Each path is a new rotation, seen through one point. The rows after it are directions, each followed by how far the rotation turns it, in degrees each step (0 if it stays put).
Each turn is a multiple of 5 degrees from 10 to 175, or 0.
Each row of a path follows its step; steps can be skipped.
Path 1:
step 0: [ 27 -12  -4 -15   4 -12  22 -15  -4 -14 -29  14  10 -17   6  -5  -1 -22
  -4  -6   3 -14   3  36  -1   7   3 -14 -28   8  -8 -10  24  13]
step 1: [  0 -17 -17   3 -21 -22   2 -13 -10  -2 -19  -7  15  -8 -20   6  -8   0
  -9   5  16 -14  10  -4   6 -33   2   6  16  29 -25 -20  26  13]
step 2: [ -2 -10  -3  -3  21   7 -20 -21  11  -7 -19  11 -13   9 -20  -8  -6 -16
   1  -2  -9 -16   0  19  -8 -19  19  11  12  17 -33 -13 -32  15]
step 3: [  6  -7  -6 -40   1  23 -19   4 -11 -20  -9  15   2 -10 -19   2  -3  -9
 -15  -6   9  12  -5  -7   0  -7 -10 -33 -15  -1 -20 -20 -10  30]
step 4: [  1   9 -11   2   7  -1 -22   4 -22  -7 -33  -9 -10   9 -14  -7  -3  -7
  -9  13  12 -31  15  16  -9  21  -5 -29  -1  13   7 -23  25  14]
step 5: [  7 -27   2  12  -5   2 -17   4  -9   5 -45   7   3  14 -23 -19 -24   2
 -25  22  23 -10 -17  -7  12 -17   0   9   2   2   3   6  -4  -3]
step 6: [  5   6   5 -28  -1  12   7   5  10 -16 -25  24  -9   6  -5 -16 -19 -18
  26  35  14   2 -19  18  -3   1  15  15 -15   6 -15  -9   1  14]
step 7: [-13  -7  -5 -34 -15 -11 -13   5   2 -19 -11 -32  20  -7 -13 -14 -12 -14
  21  12  34   9  10  -1  11   5 -18 -11  14   8 -11 -11   0  12]
step 8: [ -5 -18   2   2  25  -5  -8 -10   6  -3 -34 -21  13 -21 -18  -8  -8 -25
  -9   4   7 -21   2  39 -17  15  -6   3  14 -20  -4   4  -7   4]
step 9: [ 16 -34  16  -9   3   2  14  -9 -12 -18 -13  23  28 -28 -15  -3  -8 -10
 -16  21  -2   0  -8  16  16 -22 -15  -4 -13  -1  -9  -9  16   2]
step 10: [-12   7   0 -10  -4 -12  -3 -40   2  -3 -11  10   7   5  -9  -6   0 -16
  15  23  -8 -17   3  10  -7 -10  -7   7   9  31 -14 -27  33  25]
[ 1 -5  6  0 -7  0  4  2  1 -1  8  6  2  2 -2 -4 -6  1 -2  5  0 -9 -1 -2
 -8 -8  7  9  1 11  6  3  2  4] : 85
[ -4   1   0  10   4   8   1  -1   7   0  -2  -3   0  -1 -10  -2 -10  -2
   3  -7  -3  -3  -6   2   4  -8   5  -6   1  -4   2   8  -1  -4] : 115
[  4 -11   3  -3  -5  -2  -2   5  -3  -4   3  -2   7   3  -2  -1  -1   5
  -3  -3   5   6   3  -9  12  -9  -7  -6   0   2   0   2  -4  -5] : 175
[ -1   5  -8  -5   4  -5   3  -4   2  -2   5 -13   2   8   3  -4  -6   9
  -5   6   0   0   0   1  -5  -3   0  -9   3   3  -1  -1   8  -1] : 115
[  0   9   2  -5   0  -4  -1   2  -3  -1   1   0   0  -7   2  -1  -3  -4
  10  -4  -2   5   0  -2   0  -9  -1  -5 -14   3   9  -5   7   5] : 115
[  1   7   4   1   1   1  -4 -10  -2   5   4  11  -1   1  -8   3   5   5
  -2   3   0  -5   8  -2  -5  -9  -3 -10   2  -5  -1  -5  -4   0] : 45
